In the data rows, 128 means zero.
Every row has a hidden score from 0 to 20. What is each row's score? 10 is about the middle.
vec![109, 114, 115, 112, 114, 108, 107, 106] >> 9
vec![161, 177, 178, 179, 181, 170, 162, 160] >> 11
vec![116, 101, 78, 66, 73, 72, 79, 89] >> 5
vec![147, 144, 135, 133, 130, 130, 125, 130] >> 8
vec![129, 125, 116, 106, 117, 106, 111, 101] >> 6
vec![129, 146, 156, 170, 176, 182, 193, 191] >> 20
vec![133, 126, 126, 115, 117, 115, 113, 97] >> 6
vec![109, 115, 117, 131, 134, 138, 138, 143] >> 16
vec![145, 132, 125, 112, 104, 110, 111, 117] >> 6
vec![174, 173, 177, 179, 191, 186, 176, 173] >> 13
vec![113, 119, 120, 123, 115, 116, 109, 103] >> 8
vec![101, 121, 120, 135, 143, 159, 169, 176] >> 20
vec![134, 127, 134, 136, 138, 145, 148, 147] >> 14
vec![135, 142, 132, 140, 130, 141, 129, 121] >> 9
vec![118, 98, 83, 79, 75, 78, 80, 80] >> 4
vec![112, 121, 123, 145, 155, 164, 179, 190] >> 20
vec![135, 122, 129, 121, 136, 132, 137, 134] >> 12
vec![105, 105, 96, 99, 91, 106, 107, 110] >> 10
vec![112, 117, 107, 111, 112, 117, 123, 123] >> 12
vec![140, 126, 123, 120, 115, 110, 105, 98] >> 4
vec![124, 108, 110, 87, 93, 89, 98, 90] >> 5
vec![113, 121, 112, 110, 112, 104, 88, 84] >> 5
vec![116, 110, 116, 109, 117, 124, 132, 129] >> 13
vec![128, 106, 94, 81, 65, 59, 74, 78] >> 1
vec![180, 171, 174, 173, 177, 170, 162, 150] >> 9
vec![158, 151, 140, 143, 146, 146, 151, 149] >> 11
vec![115, 135, 135, 145, 147, 148, 146, 134] >> 14
vec![118, 105, 99, 104, 101, 100, 106, 111] >> 9
vec![116, 111, 105, 114, 119, 109, 108, 111] >> 9
vec![115, 103, 96, 82, 80, 83, 98, 95] >> 6
vec![136, 143, 153, 156, 153, 145, 149, 139] >> 12
vec![130, 136, 151, 161, 164, 163, 149, 145] >> 14
vec![134, 132, 137, 120, 116, 106, 95, 100] >> 3
vec![172, 170, 140, 137, 126, 111, 110, 109] >> 0
vec![110, 97, 87, 70, 61, 66, 74, 78] >> 3
vec![121, 122, 130, 142, 152, 169, 176, 187] >> 20
vec![129, 124, 123, 120, 119, 111, 96, 92] >> 4
vec![109, 110, 91, 88, 89, 100, 100, 102] >> 8
vec![166, 166, 159, 166, 143, 132, 119, 116] >> 2
vec![108, 111, 95, 85, 97, 108, 114, 122] >> 11
vec![152, 160, 164, 179, 184, 190, 203, 210] >> 20
vec![134, 146, 156, 157, 166, 164, 162, 155] >> 15
vec![119, 96, 95, 79, 63, 70, 63, 71] >> 1
vec![145, 156, 162, 162, 175, 175, 177, 173] >> 17
vec![103, 100, 79, 97, 100, 98, 105, 109] >> 11
vec![113, 103, 98, 88, 83, 82, 86, 89] >> 5
vec![111, 107, 103, 110, 109, 111, 104, 95] >> 8
vec![106, 111, 94, 85, 77, 81, 84, 92] >> 5
vec![109, 123, 142, 144, 144, 153, 146, 139] >> 15
vec![124, 132, 137, 149, 153, 148, 139, 137] >> 13
vec![165, 176, 168, 178, 173, 157, 148, 142] >> 8
vec![105, 112, 106, 105, 98, 102, 98, 92] >> 7
vec![119, 111, 81, 67, 58, 57, 72, 75] >> 1
vec![162, 171, 180, 199, 212, 220, 226, 231] >> 20
vec![114, 117, 121, 120, 131, 132, 133, 127] >> 13
vec![146, 134, 134, 131, 123, 128, 125, 121] >> 7
vec![120, 117, 112, 120, 122, 121, 125, 136] >> 12
vec![127, 128, 148, 149, 152, 162, 162, 165] >> 17
vec![132, 144, 160, 174, 168, 177, 183, 189] >> 20
vec![118, 116, 116, 125, 124, 128, 133, 131] >> 13
vec![127, 127, 129, 128, 139, 133, 124, 116] >> 10
vec![128, 135, 127, 145, 139, 126, 121, 117] >> 9
vec![119, 115, 109, 85, 65, 57, 71, 80] >> 0
vec![129, 143, 150, 166, 176, 183, 201, 212] >> 20
vec![140, 150, 157, 166, 173, 179, 177, 181] >> 18
vec![132, 147, 158, 162, 170, 173, 173, 178] >> 18
vec![141, 128, 122, 117, 108, 111, 119, 122] >> 7
vec![137, 138, 133, 138, 132, 129, 128, 123] >> 9
vec![154, 158, 164, 156, 162, 156, 148, 142] >> 10
vec![106, 121, 119, 117, 127, 116, 111, 110] >> 10
vec![113, 116, 126, 142, 149, 146, 151, 151] >> 17
vec![103, 100, 94, 93, 82, 80, 82, 85] >> 5
vec![143, 127, 120, 111, 106, 111, 113, 115] >> 6
vec![116, 93, 79, 50, 47, 50, 64, 76] >> 1
vec![132, 127, 108, 93, 92, 103, 97, 105] >> 5
vec![120, 120, 139, 145, 160, 169, 174, 172] >> 20
vec![100, 110, 126, 135, 145, 169, 178, 181] >> 20
vec![109, 109, 120, 135, 139, 153, 160, 160] >> 20
vec![101, 98, 95, 78, 76, 76, 75, 81] >> 5
vec![105, 83, 77, 52, 46, 55, 68, 77] >> 3
vec![105, 111, 112, 117, 108, 101, 94, 98] >> 7
vec![116, 104, 95, 75, 75, 84, 80, 83] >> 4
vec![108, 96, 93, 78, 83, 95, 101, 106] >> 9
vec![154, 155, 153, 154, 159, 160, 156, 165] >> 13
vec![133, 155, 162, 169, 181, 178, 173, 174] >> 18
vec![165, 162, 140, 144, 120, 121, 121, 126] >> 4
vec![107, 96, 115, 104, 107, 117, 123, 121] >> 13
vec![103, 111, 124, 110, 112, 116, 113, 113] >> 10
vec![113, 119, 126, 121, 116, 124, 110, 107] >> 9
vec![192, 196, 198, 197, 199, 196, 190, 185] >> 12
vec![118, 105, 114, 113, 100, 101, 97, 95] >> 6
vec![159, 145, 143, 132, 112, 107, 95, 103] >> 0
vec![134, 133, 128, 134, 127, 118, 120, 119] >> 8
vec![132, 112, 116, 88, 68, 70, 80, 83] >> 0
vec![152, 149, 151, 170, 158, 161, 158, 163] >> 13
vec![158, 175, 175, 180, 180, 177, 168, 164] >> 12
vec![105, 114, 123, 118, 117, 114, 110, 103] >> 9
vec![102, 101, 104, 100, 102, 99, 107, 107] >> 10
vec![137, 135, 144, 123, 129, 135, 134, 131] >> 10
vec![112, 92, 92, 109, 109, 106, 109, 102] >> 10
vec![112, 112, 100, 112, 117, 133, 127, 136] >> 14
vec![133, 104, 90, 71, 61, 60, 73, 80] >> 1
vec![135, 142, 154, 157, 174, 167, 163, 172] >> 17
vec![165, 180, 181, 200, 186, 188, 173, 152] >> 11
vec![102, 113, 121, 132, 129, 126, 120, 117] >> 12
vec![109, 113, 107, 102, 99, 90, 93, 94] >> 6
vec![146, 160, 169, 166, 178, 173, 161, 161] >> 14
vec![106, 102, 110, 110, 106, 111, 114, 126] >> 12
vec![151, 150, 145, 135, 131, 114, 108, 110] >> 3
vec![180, 182, 177, 174, 164, 138, 126, 118] >> 1
vec![159, 141, 122, 105, 92, 84, 79, 88] >> 0
vec![95, 105, 91, 83, 91, 98, 106, 103] >> 10
vec![160, 167, 168, 177, 191, 196, 193, 192] >> 18
vec![134, 126, 117, 106, 91, 88, 86, 84] >> 1
vec![144, 148, 140, 141, 141, 139, 130, 127] >> 8
vec![108, 94, 96, 83, 74, 83, 77, 80] >> 4
vec![104, 114, 120, 130, 133, 150, 160, 166] >> 20
vec![145, 138, 124, 92, 90, 102, 96, 100] >> 2
vec![143, 150, 152, 160, 164, 169, 163, 163] >> 15
vec![103, 92, 88, 73, 63, 59, 64, 74] >> 3
vec![141, 140, 163, 172, 176, 181, 185, 194] >> 20
vec![131, 139, 140, 134, 135, 144, 151, 163] >> 15
vec![112, 94, 95, 69, 76, 79, 85, 88] >> 5
vec![111, 112, 116, 131, 137, 138, 131, 125] >> 14
vec![103, 111, 122, 122, 120, 119, 105, 95] >> 9
vec![184, 172, 179, 184, 167, 161, 158, 155] >> 8
vec![101, 91, 90, 76, 70, 56, 65, 77] >> 3
vec![129, 130, 139, 143, 157, 151, 163, 162] >> 17
vec![160, 160, 158, 173, 167, 160, 163, 164] >> 12
vec![109, 109, 111, 109, 106, 102, 104, 113] >> 9
vec![128, 157, 162, 170, 185, 192, 192, 199] >> 20
vec![124, 136, 132, 143, 140, 153, 137, 146] >> 14
vec![110, 130, 132, 144, 142, 139, 138, 129] >> 13
vec![103, 99, 94, 81, 88, 111, 126, 124] >> 14
vec![107, 103, 120, 118, 113, 134, 136, 136] >> 15
vec![124, 106, 98, 87, 91, 89, 92, 93] >> 5
vec![139, 133, 145, 141, 128, 125, 116, 110] >> 6
vec![143, 139, 136, 138, 147, 141, 147, 150] >> 12
vec![112, 112, 123, 137, 144, 148, 161, 176] >> 20
vec![164, 150, 138, 119, 106, 91, 93, 102] >> 0
vec![179, 183, 187, 195, 190, 171, 157, 148] >> 8
vec![163, 176, 190, 201, 206, 202, 199, 190] >> 18
vec![122, 134, 139, 152, 158, 164, 171, 172] >> 19
vec![175, 176, 181, 196, 195, 190, 178, 178] >> 14
vec![109, 104, 103, 97, 99, 103, 112, 116] >> 11
vec![118, 131, 136, 138, 148, 141, 145, 132] >> 13
vec![105, 111, 118, 121, 134, 141, 136, 145] >> 16
vec![122, 123, 118, 107, 120, 130, 136, 152] >> 14
vec![108, 115, 126, 152, 157, 174, 181, 191] >> 20
vec![143, 153, 160, 150, 147, 127, 122, 119] >> 5
vec![152, 139, 113, 93, 75, 83, 78, 83] >> 0
vec![111, 109, 121, 135, 134, 146, 156, 157] >> 19
vec![126, 122, 117, 128, 118, 114, 113, 111] >> 8
vec![184, 170, 163, 124, 99, 85, 92, 102] >> 0
vec![160, 163, 155, 162, 160, 161, 162, 170] >> 13
vec![154, 156, 171, 190, 201, 209, 220, 223] >> 20
vec![175, 164, 166, 164, 151, 138, 126, 120] >> 3
vec![147, 133, 128, 122, 122, 98, 95, 92] >> 2
vec![112, 108, 106, 118, 126, 129, 136, 135] >> 15
vec![138, 144, 152, 157, 162, 149, 132, 120] >> 9
vec![111, 120, 128, 140, 146, 149, 149, 150] >> 17
vec![96, 113, 105, 122, 129, 126, 132, 131] >> 15
vec![104, 118, 127, 137, 167, 171, 184, 189] >> 20
vec![160, 157, 156, 160, 149, 141, 122, 117] >> 5
vec![178, 182, 177, 182, 176, 178, 167, 171] >> 11
vec![129, 120, 114, 118, 115, 113, 117, 119] >> 9
vec![152, 165, 164, 174, 176, 180, 185, 191] >> 18
vec![99, 99, 102, 107, 97, 107, 115, 120] >> 12
vec![165, 178, 176, 191, 180, 181, 164, 156] >> 11
vec![111, 112, 102, 82, 70, 69, 76, 79] >> 2
vec![141, 148, 148, 155, 158, 150, 118, 110] >> 7
vec![167, 181, 194, 186, 177, 152, 146, 132] >> 5
vec![179, 168, 168, 170, 170, 156, 158, 162] >> 9
vec![118, 105, 105, 97, 74, 85, 89, 90] >> 4
vec![141, 145, 162, 170, 179, 196, 201, 215] >> 20
vec![111, 120, 110, 104, 101, 113, 114, 118] >> 10
vec![109, 114, 120, 116, 134, 135, 132, 136] >> 15
vec![119, 119, 121, 124, 125, 124, 127, 126] >> 11
vec![106, 116, 100, 122, 125, 141, 150, 159] >> 19
vec![122, 107, 99, 94, 99, 99, 108, 110] >> 9
vec![149, 143, 134, 130, 125, 123, 115, 113] >> 5
vec![146, 162, 172, 181, 187, 191, 189, 182] >> 18
vec![119, 124, 132, 136, 149, 156, 153, 152] >> 17
vec![133, 131, 152, 159, 165, 177, 183, 197] >> 20
vec![139, 138, 139, 139, 151, 154, 155, 146] >> 14
vec![108, 113, 124, 118, 122, 125, 125, 119] >> 12
vec![104, 117, 129, 144, 148, 150, 155, 154] >> 18
vec![156, 165, 181, 176, 178, 183, 169, 167] >> 14
vec![145, 143, 150, 153, 159, 145, 138, 133] >> 10
vec![152, 150, 164, 166, 157, 148, 139, 133] >> 8
vec![108, 109, 113, 108, 105, 98, 89, 86] >> 6
vec![118, 124, 124, 147, 137, 143, 142, 141] >> 14
vec![131, 133, 136, 146, 136, 130, 128, 125] >> 9
vec![106, 112, 119, 135, 149, 163, 174, 192] >> 20
vec![135, 128, 119, 125, 134, 123, 121, 122] >> 9
vec![111, 123, 129, 136, 141, 132, 124, 124] >> 12
vec![109, 106, 94, 89, 74, 69, 74, 77] >> 3
vec![125, 103, 105, 100, 98, 102, 107, 102] >> 8
vec![142, 158, 161, 167, 171, 165, 163, 156] >> 14
vec![108, 100, 111, 99, 110, 110, 121, 117] >> 12
vec![102, 105, 108, 106, 106, 105, 99, 89] >> 8
vec![130, 135, 125, 132, 136, 137, 121, 116] >> 9
vec![115, 119, 121, 117, 132, 122, 126, 128] >> 12
vec![109, 99, 101, 96, 98, 99, 102, 99] >> 9
vec![101, 95, 83, 70, 63, 66, 68, 79] >> 4
vec![106, 107, 104, 106, 102, 108, 101, 94] >> 8
vec![144, 154, 170, 178, 181, 181, 179, 179] >> 17
vec![131, 119, 108, 107, 102, 108, 103, 109] >> 7
vec![109, 108, 106, 97, 115, 124, 128, 136] >> 14
vec![115, 118, 125, 134, 131, 139, 142, 136] >> 14
vec![111, 106, 127, 119, 135, 128, 141, 143] >> 16
vec![109, 117, 122, 133, 120, 122, 124, 126] >> 12
vec![109, 123, 126, 133, 141, 144, 157, 158] >> 18
vec![104, 106, 114, 111, 120, 124, 123, 122] >> 13
vec![135, 141, 153, 165, 188, 199, 206, 220] >> 20
vec![124, 122, 122, 118, 117, 103, 105, 101] >> 6
vec![115, 128, 134, 137, 128, 127, 118, 115] >> 9
vec![154, 170, 178, 193, 181, 178, 166, 149] >> 12
vec![145, 120, 83, 91, 74, 76, 81, 88] >> 1
vec![103, 111, 116, 121, 129, 119, 114, 112] >> 11
vec![109, 110, 123, 142, 147, 151, 165, 172] >> 20
vec![105, 97, 84, 48, 25, 36, 51, 65] >> 0
vec![120, 128, 140, 144, 152, 142, 142, 135] >> 13
vec![110, 106, 118, 112, 118, 107, 100, 101] >> 8
vec![130, 140, 152, 151, 157, 158, 164, 169] >> 17
vec![139, 151, 158, 163, 168, 164, 165, 157] >> 14
vec![104, 101, 103, 99, 95, 109, 116, 118] >> 12
vec![157, 151, 140, 131, 132, 122, 120, 114] >> 4
vec![159, 168, 165, 178, 171, 166, 160, 153] >> 11
vec![113, 101, 84, 70, 69, 76, 85, 90] >> 5
vec![101, 102, 112, 111, 111, 118, 115, 113] >> 12
vec![102, 109, 117, 121, 126, 144, 153, 163] >> 20
vec![103, 107, 106, 110, 105, 109, 106, 106] >> 10
vec![146, 157, 151, 154, 152, 153, 144, 139] >> 10
vec![114, 102, 103, 95, 92, 97, 92, 94] >> 7
vec![116, 114, 114, 116, 123, 125, 115, 106] >> 10
vec![121, 118, 124, 125, 117, 113, 106, 101] >> 7
vec![109, 106, 108, 104, 111, 108, 106, 94] >> 8
vec![112, 128, 122, 135, 136, 144, 154, 160] >> 17
vec![163, 154, 152, 150, 152, 153, 152, 159] >> 11
vec![127, 137, 132, 139, 140, 141, 138, 129] >> 11
vec![128, 146, 153, 164, 161, 160, 152, 134] >> 13
vec![118, 108, 106, 107, 113, 110, 124, 124] >> 12
vec![180, 177, 184, 182, 166, 164, 159, 145] >> 7
vec![110, 109, 106, 108, 99, 109, 115, 117] >> 11
vec![131, 127, 109, 92, 85, 92, 96, 99] >> 4
vec![109, 110, 122, 139, 144, 135, 141, 146] >> 16
vec![132, 122, 139, 140, 146, 141, 148, 148] >> 14
vec![166, 172, 176, 174, 171, 168, 162, 165] >> 11
vec![131, 135, 126, 115, 112, 108, 103, 98] >> 4
vec![132, 133, 148, 159, 171, 176, 184, 194] >> 20
vec![128, 115, 112, 101, 94, 98, 100, 103] >> 6
vec![113, 87, 94, 85, 77, 101, 113, 114] >> 11
vec![111, 119, 125, 123, 141, 149, 164, 169] >> 20
vec![108, 98, 79, 70, 77, 80, 93, 91] >> 7
vec![129, 117, 117, 113, 104, 99, 90, 88] >> 3
vec![144, 138, 123, 128, 123, 125, 125, 119] >> 8
vec![139, 144, 148, 148, 152, 152, 132, 125] >> 9
vec![122, 130, 135, 141, 147, 151, 150, 154] >> 16
vec![121, 133, 133, 132, 145, 134, 140, 134] >> 12
vec![163, 160, 170, 185, 169, 177, 166, 163] >> 13
vec![184, 164, 153, 141, 133, 138, 136, 139] >> 5
vec![124, 106, 106, 100, 96, 108, 113, 121] >> 10
vec![107, 92, 78, 56, 70, 72, 88, 90] >> 7
vec![137, 140, 145, 150, 164, 170, 185, 197] >> 20
vec![121, 124, 121, 132, 136, 123, 121, 118] >> 10
vec![120, 131, 133, 121, 98, 94, 90, 90] >> 2
vec![127, 134, 147, 159, 171, 183, 195, 198] >> 20
vec![170, 182, 189, 202, 210, 202, 206, 208] >> 19
vec![109, 93, 85, 69, 71, 77, 86, 92] >> 6
vec![111, 113, 115, 131, 121, 136, 131, 135] >> 14
vec![133, 147, 144, 162, 172, 176, 175, 180] >> 19
vec![115, 123, 135, 136, 149, 163, 167, 172] >> 20
vec![138, 143, 153, 154, 158, 170, 174, 181] >> 18
vec![151, 136, 122, 118, 103, 87, 85, 93] >> 0
vec![134, 135, 144, 150, 168, 180, 190, 200] >> 20
vec![147, 153, 159, 160, 175, 179, 180, 182] >> 18
vec![142, 144, 143, 155, 147, 149, 147, 141] >> 11
vec![96, 117, 116, 119, 128, 135, 137, 135] >> 16
vec![135, 133, 126, 124, 122, 127, 138, 139] >> 11
vec![107, 115, 129, 129, 147, 141, 143, 146] >> 16
vec![133, 143, 145, 137, 125, 120, 128, 125] >> 8
vec![182, 194, 199, 210, 218, 210, 204, 197] >> 16
vec![143, 136, 138, 136, 141, 147, 155, 158] >> 14
vec![134, 132, 131, 137, 142, 130, 128, 122] >> 9
vec![162, 167, 163, 164, 159, 152, 142, 149] >> 8
vec![161, 172, 188, 204, 215, 220, 232, 228] >> 20
vec![103, 98, 107, 93, 90, 87, 86, 92] >> 6
vec![127, 125, 113, 117, 111, 103, 99, 96] >> 5
vec![105, 116, 122, 124, 114, 113, 114, 107] >> 9
vec![114, 107, 100, 79, 73, 72, 64, 76] >> 1
vec![136, 119, 107, 93, 85, 86, 99, 100] >> 4
vec![150, 157, 175, 173, 180, 171, 166, 172] >> 14
vec![139, 147, 157, 175, 182, 187, 196, 191] >> 20
vec![112, 119, 123, 126, 134, 149, 148, 157] >> 18
vec![173, 148, 135, 114, 110, 104, 90, 101] >> 0
vec![111, 117, 110, 128, 139, 143, 140, 139] >> 16
vec![137, 139, 142, 144, 151, 146, 139, 131] >> 11
vec![137, 133, 148, 145, 149, 156, 161, 159] >> 15
vec![116, 116, 129, 146, 135, 136, 129, 136] >> 13
vec![179, 171, 145, 139, 130, 121, 116, 114] >> 1
vec![114, 107, 112, 106, 97, 92, 81, 91] >> 5
vec![161, 151, 134, 113, 103, 88, 89, 93] >> 0
vec![114, 125, 121, 130, 135, 145, 154, 152] >> 17
vec![131, 111, 116, 107, 100, 108, 115, 110] >> 8
vec![104, 97, 102, 95, 105, 109, 123, 133] >> 14
vec![113, 121, 123, 116, 113, 102, 93, 97] >> 6
vec![120, 112, 114, 112, 114, 114, 103, 100] >> 8
vec![111, 99, 103, 102, 100, 109, 107, 109] >> 10
vec![127, 128, 124, 135, 147, 140, 139, 138] >> 13
vec![148, 155, 160, 171, 179, 179, 184, 178] >> 18
vec![123, 113, 110, 98, 74, 61, 68, 76] >> 0
vec![112, 86, 72, 54, 50, 56, 73, 74] >> 3
vec![127, 115, 104, 95, 88, 93, 87, 92] >> 4
vec![112, 112, 112, 111, 113, 127, 132, 136] >> 14
vec![110, 92, 91, 71, 66, 68, 75, 76] >> 3
vec![148, 158, 152, 135, 133, 132, 123, 114] >> 5
vec![123, 133, 138, 146, 140, 135, 128, 121] >> 10
vec![112, 114, 125, 127, 149, 144, 165, 165] >> 20
vec![112, 123, 111, 112, 119, 115, 108, 115] >> 9
vec![122, 100, 88, 55, 53, 53, 67, 73] >> 0
vec![137, 134, 134, 131, 140, 131, 140, 127] >> 10
vec![161, 163, 153, 154, 146, 138, 135, 126] >> 6
vec![110, 101, 74, 65, 61, 69, 65, 79] >> 3
vec![107, 109, 127, 128, 140, 138, 149, 138] >> 16
vec![153, 150, 114, 98, 85, 95, 103, 104] >> 2
vec![108, 95, 94, 90, 104, 111, 114, 119] >> 12
vec![135, 119, 116, 95, 83, 80, 87, 89] >> 2
vec![102, 120, 127, 124, 119, 127, 110, 103] >> 9
vec![142, 152, 151, 154, 163, 161, 158, 151] >> 13
vec![108, 111, 104, 122, 114, 123, 130, 125] >> 13
vec![113, 126, 141, 151, 151, 161, 176, 184] >> 20
vec![147, 142, 128, 128, 106, 107, 101, 104] >> 3
vec![147, 149, 152, 150, 135, 142, 145, 142] >> 10
vec![107, 120, 119, 120, 130, 132, 130, 119] >> 13
vec![130, 143, 160, 154, 145, 147, 130, 120] >> 9
vec![129, 123, 133, 131, 128, 115, 108, 103] >> 6
vec![108, 107, 112, 117, 110, 100, 95, 94] >> 7
vec![153, 143, 144, 139, 143, 138, 135, 130] >> 8
vec![110, 111, 119, 119, 131, 124, 121, 122] >> 12
vec![119, 106, 108, 111, 113, 110, 112, 112] >> 10
vec![157, 157, 179, 176, 182, 181, 179, 183] >> 16
vec![112, 111, 126, 134, 131, 147, 154, 165] >> 19
vec![146, 138, 150, 145, 138, 129, 122, 108] >> 6
vec![142, 129, 120, 107, 104, 105, 111, 112] >> 6
vec![149, 165, 173, 175, 192, 187, 187, 184] >> 18
vec![136, 134, 125, 107, 90, 79, 78, 84] >> 0
vec![132, 120, 112, 103, 113, 113, 112, 115] >> 8
vec![144, 155, 162, 169, 173, 149, 152, 140] >> 11
vec![138, 143, 142, 139, 139, 126, 119, 111] >> 6
vec![115, 99, 89, 89, 70, 73, 71, 78] >> 3
vec![116, 132, 131, 147, 154, 159, 164, 172] >> 19
vec![128, 129, 123, 109, 120, 124, 119, 123] >> 9
vec![96, 113, 123, 138, 138, 148, 160, 161] >> 20
vec![133, 133, 138, 143, 152, 160, 172, 179] >> 19
vec![155, 154, 150, 147, 133, 126, 124, 118] >> 5
vec![112, 113, 103, 111, 115, 121, 131, 125] >> 13
vec![142, 128, 106, 100, 89, 85, 88, 89] >> 1
vec![111, 96, 93, 91, 91, 84, 82, 74] >> 4
vec![128, 107, 100, 100, 97, 88, 89, 88] >> 4
vec![112, 110, 116, 117, 103, 93, 84, 86] >> 4
vec![119, 125, 118, 127, 126, 130, 129, 133] >> 12
vec![142, 149, 152, 141, 139, 146, 143, 143] >> 11
vec![111, 105, 84, 79, 72, 79, 93, 94] >> 6
vec![154, 140, 140, 133, 130, 115, 113, 107] >> 4
vec![132, 121, 114, 118, 109, 115, 118, 117] >> 8
vec![132, 114, 105, 101, 94, 95, 93, 100] >> 5
vec![104, 106, 91, 94, 92, 103, 106, 110] >> 10
vec![131, 134, 137, 156, 149, 150, 138, 146] >> 13
vec![139, 132, 127, 123, 127, 125, 125, 127] >> 9
vec![110, 121, 119, 125, 138, 147, 153, 160] >> 18
vec![182, 187, 194, 211, 214, 209, 219, 219] >> 20
vec![119, 103, 89, 85, 83, 71, 73, 76] >> 2
vec![164, 168, 178, 189, 188, 174, 169, 149] >> 11
vec![110, 129, 130, 141, 158, 154, 162, 169] >> 19
vec![147, 139, 119, 105, 88, 80, 76, 89] >> 0
vec![145, 151, 158, 162, 162, 148, 145, 130] >> 9
vec![121, 115, 100, 98, 97, 92, 105, 107] >> 7
vec![145, 145, 147, 153, 136, 134, 121, 120] >> 6
vec![127, 141, 150, 155, 162, 164, 163, 164] >> 17
vec![106, 106, 99, 91, 92, 92, 91, 92] >> 7
vec![118, 116, 100, 101, 95, 101, 109, 116] >> 9
vec![138, 148, 141, 147, 154, 153, 161, 172] >> 16
vec![151, 151, 166, 186, 181, 171, 165, 160] >> 14
vec![112, 112, 121, 117, 118, 108, 99, 93] >> 7
vec![128, 115, 106, 87, 87, 90, 97, 106] >> 6
vec![137, 133, 117, 105, 106, 105, 119, 117] >> 7
vec![119, 117, 93, 83, 65, 61, 67, 84] >> 1
vec![137, 146, 147, 153, 161, 173, 179, 178] >> 19
vec![128, 134, 139, 145, 150, 156, 164, 162] >> 17
vec![113, 133, 141, 154, 164, 175, 174, 175] >> 20
vec![117, 118, 120, 121, 124, 120, 117, 111] >> 10
vec![126, 146, 148, 151, 166, 162, 182, 184] >> 20
vec![149, 129, 115, 90, 83, 71, 72, 82] >> 0
vec![102, 119, 122, 127, 136, 139, 135, 120] >> 14
vec![119, 117, 114, 119, 138, 134, 148, 152] >> 16
vec![127, 105, 101, 92, 87, 96, 89, 99] >> 5
vec![119, 114, 114, 120, 128, 139, 147, 147] >> 16
vec![193, 171, 159, 156, 150, 161, 162, 164] >> 9
vec![120, 127, 141, 146, 149, 156, 154, 157] >> 17
vec![115, 110, 104, 91, 79, 77, 85, 89] >> 4
vec![114, 122, 134, 145, 142, 135, 124, 114] >> 11
vec![124, 126, 118, 109, 115, 134, 140, 141] >> 13
vec![106, 115, 107, 107, 114, 117, 124, 129] >> 13
vec![136, 148, 160, 176, 175, 180, 180, 181] >> 19
vec![160, 138, 119, 95, 92, 98, 108, 105] >> 2
vec![120, 123, 131, 141, 150, 160, 165, 171] >> 19
vec![121, 117, 123, 104, 101, 107, 118, 113] >> 8
vec![139, 135, 130, 130, 123, 121, 125, 114] >> 7
vec![153, 161, 161, 169, 162, 149, 136, 132] >> 8
vec![127, 131, 142, 143, 156, 163, 169, 169] >> 18
vec![149, 144, 148, 140, 137, 141, 138, 132] >> 9
vec![122, 118, 137, 146, 159, 158, 159, 162] >> 18
vec![124, 98, 105, 98, 93, 87, 76, 81] >> 3
vec![110, 120, 127, 123, 136, 143, 150, 146] >> 16
vec![106, 99, 85, 72, 58, 57, 61, 73] >> 1
vec![124, 126, 119, 109, 123, 121, 125, 128] >> 11
vec![141, 150, 153, 162, 154, 172, 168, 184] >> 17
vec![127, 113, 98, 77, 77, 78, 71, 81] >> 1
vec![107, 93, 84, 60, 55, 66, 74, 74] >> 3
vec![124, 116, 117, 109, 103, 98, 91, 85] >> 4
vec![119, 119, 123, 127, 118, 127, 114, 111] >> 9
vec![106, 120, 115, 120, 125, 125, 118, 117] >> 11
vec![122, 113, 109, 91, 83, 75, 74, 82] >> 1
vec![120, 122, 138, 146, 139, 124, 113, 97] >> 7
vec![133, 129, 133, 116, 114, 108, 104, 107] >> 5
vec![119, 113, 115, 117, 107, 100, 92, 89] >> 5
vec![111, 121, 128, 116, 135, 140, 145, 152] >> 16
vec![132, 130, 145, 138, 139, 132, 129, 123] >> 9
vec![181, 182, 192, 199, 203, 197, 197, 193] >> 15
vec![161, 161, 149, 148, 129, 127, 104, 104] >> 1
vec![109, 100, 99, 96, 95, 102, 110, 116] >> 11
vec![163, 165, 181, 183, 194, 190, 184, 175] >> 15
vec![147, 150, 153, 157, 174, 176, 184, 191] >> 19
vec![127, 130, 119, 114, 102, 97, 97, 91] >> 3
vec![119, 126, 130, 135, 146, 147, 159, 157] >> 17
vec![124, 128, 142, 154, 168, 184, 195, 211] >> 20
vec![166, 146, 125, 112, 95, 95, 93, 97] >> 0
vec![115, 122, 123, 126, 135, 133, 128, 119] >> 12
